The rows of Y fall into several groups, and each row is roughly a mix of its group's hidden directions.
Y, 95 rows:
[[ 26 -16  -6  16  12 -19  48   4  12  -5]
 [-20  -9 -14 -24 -10  41   9 -31   6  10]
 [-25  -2  18   0   1   8 -11   0 -22  51]
 [-13   7  22 -46 -18   5  -5  25 -18 -12]
 [ 44 -24  20 -15  -3   9  27 -14 -11   4]
 [ 36 -18  13 -22 -13  24  30 -15  -6   4]
 [-32  -9  21   3   0  15 -46 -11  16   1]
 [-14  13  12 -53   1  14 -14 -14  -8 -18]
 [ 12  -9  -4   7  -1 -38  46  12 -13  -7]
 [ 47  -7  36  -8 -14 -13  -3  14   4 -11]
 [  0 -21  21   9  -6 -35 -12  11   7 -41]
 [  4  23 -31   9 -27  28  24 -13  -1  19]
 [ 49 -14  30   6   1  -8  17  12 -13  -4]
 [-10   3   6  41  28 -22 -13  -9 -25 -17]
 [ -2  -3  -8 -30 -28  24 -30  23  -6  20]
 [  0   5   6 -33  10  23 -41 -27  10  -5]
 [ -5 -11  18   4 -41  21 -31 -17   2  19]
 [  9  -4 -37  27  -1  17  11 -13 -13  36]
 [ 26 -20   4  13  45  10 -19   2   7 -21]
 [-10   4   5  34  35 -21  -9 -11 -25 -22]
 [  4   9 -25  29  17  24   8 -20 -23  29]
 [ -2   4 -30 -14 -13  12  20  14 -21  42]
 [ 27  -9   2  17  32  25   3  28 -20  17]
 [ 12  11 -19  16  21  22  19   0 -21  40]
 [ 37   3  35   3 -18 -28   3  18  -9 -10]
 [-19  -4   4  -8 -35 -38   0 -16  28  -7]
 [ 33   6  33  -3 -25 -24  -8  27   7  -4]
 [ 22 -21  -4 -10 -21   9  36  34   9  11]
 [-25  22  -2  10  12  -8 -33 -40  -8  -4]
 [  0  -9  31 -13 -22  22 -32 -30  11   1]
 [ 18  23 -10  22   2 -27  24  32 -16 -14]
 [-10 -28  29  -1  15 -34 -28   5   5 -17]
 [ 21  -6  -8 -25 -26  -4  33  18  26  18]
 [ -2 -17 -28  23  -3  13   0   1 -31  39]
 [ 30 -20 -36  13  -5  20   9  28 -15  -1]
 [-35   3  20  -9 -25 -28  -2 -12   7  30]
 [-10 -28 -33  -8 -43  -8 -14  -5   7 -10]
 [  9 -12  -2  40  26 -21  24  13 -17 -14]
 [-33  12  -9  28  19 -28 -27  15  -1   4]
 [  5 -29 -48   8 -27 -12   1   2  -6  -7]
 [-29  16   6 -27   0  25 -35  -9 -19  -9]
 [ 12  -5  -4 -18 -39   8  18  23  25  26]
 [  0  12  -3 -29  37   5 -26 -29   3 -19]
 [ 19 -18  -3  -8 -16  -5  47  32   1   3]
 [ 29 -19  -3  28   8 -17  39  -3  19   2]
 [-18  27  39   5  21  12  -4 -18  -3  26]
 [ 19   1 -13  41  34  12   8 -16 -10  17]
 [-33  10   9  14 -12   2  -2 -15 -30  39]
 [  2  14   8  24   6 -38 -23  37   5   1]
 [-20  -2   5 -15  -3   7 -47  -4  36  -1]
 [  1  14 -23 -38 -11  -9  36  17  12   8]
 [ 19  -8 -13  17  52  -7  12  -8   0 -20]
 [-18   0  -8   3 -46   6 -10  23 -20  26]
 [ 32   3 -31   7  19   7  11  -8  14 -37]
 [-20 -12  47  15  -9 -23 -22   4  -2 -13]
 [-12  -7  43 -17  10 -20 -22   9   9 -28]
 [ -6 -23  27   8   1  16 -22  32 -27  20]
 [ 28 -16  37 -18 -26  27   5  -7   2  -3]
 [ 31 -14   8  13  12   0  39  -4 -33   3]
 [  5  -5  13  35  43  -8 -11 -13  -6 -23]
 [-15 -20   0 -19   0  37   4 -43  -2   2]
 [  4  16 -17   6  15  23  19   0 -24  44]
 [-19  -7   9   3  -5   6  -4   7 -21  56]
 [-11   2  11  19  37  -2 -21 -23 -23 -27]
 [ 14  -7  -2  25  48 -13  15 -10  -3 -24]
 [-43  14 -15  18   8 -15 -30  14  10  13]
 [-31  10   9  29  12 -15 -39  13   2 -11]
 [ 35 -19  15 -25 -13  22  27 -20  -5   1]
 [-21  20 -24   4  33 -20  -3  -1 -32 -16]
 [ 30  -3  -8  22  38  17  -5 -10   8 -30]
 [  7 -19  27  44   6 -19  11   9 -19 -15]
 [-39   1 -32   4  16  25   9 -24  -9   1]
 [-50   6 -12  -6  -4  12 -29 -17  14   5]
 [-12   1  16  -6  -7  -9 -50  11  33   2]
 [  1  26 -25 -10 -13 -12  21 -29  24 -26]
 [ 43   3  26   3 -11 -29   7  25  -5  -5]
 [ 10   0  34 -11  37 -21  -2  21   0 -25]
 [-34  13   9  27   8 -21 -37  10  -1 -10]
 [  9  -7  20 -24 -15  -6 -38   4  37   7]
 [-15   5   4  43  26 -18 -13  -4 -27 -15]
 [ 20 -14  -7  36  -2 -27  38   4   8   8]
 [ 35   7  17  13  -3 -40   9  26 -12  -5]
 [-22  11  -5  26  27 -19  -9  -8 -36 -19]
 [  3  -5 -29   0  20  21  39 -22 -20 -10]
 [ 35   2  29 -13 -23 -24 -13  22  15  -1]
 [-15   9  -7  -2 -45 -22  24  -1   7  27]
 [  7   2 -18   6   9  15  45 -17 -31 -15]
 [-21  -5  24  20  -3  24 -35 -16 -25 -10]
 [ -7  -8   6  44  -1 -15  33  18 -22  -8]
 [ 25 -37   0  22  10  -3 -12  32 -10 -19]
 [ 23 -19  16 -17 -22  29  11   2  35  10]
 [  6  20 -40  -2 -13  19  29  -5 -11  26]
 [  5 -31 -39   9 -34 -12   3  16 -11   2]
 [-13  18 -13 -17 -15  30   5 -13   1  44]
 [  1  13  10   5  -2 -36 -37  27  21  -6]]

One row of each group comes first, with its name. Which group is each row after those in?
[-24  -7 -25   8  21  27  21 -29 -20  -3]
X
[ 30 -28   5  -5 -11   8  38  28  10   2]
G
[-12  -4  46 -18  24  -9 -25   9   2 -16]
J

[-34   7  19  24 -21 -10  -4 -20 -18  27]
J
[-22  -1  18   3   1 -10 -53   3  23  -2]
X
[ 30 -26  20 -32 -11  20   5 -22  10   8]
X
[ 18  33 -27 -20   4  27  30   4  -1  -7]
J
[ -6  -5  23   2  22  18 -37 -28 -14 -22]
G
[ -8  12 -26 -22 -33 -11  14 -22  31   1]
J
[  6   5 -28   7  -1 -23  44  28   1   9]
G
[ -4   4 -15 -23 -37  24  16  17  18  25]
G
[ -4 -23  19 -27 -13  32 -15 -31  14  10]
X
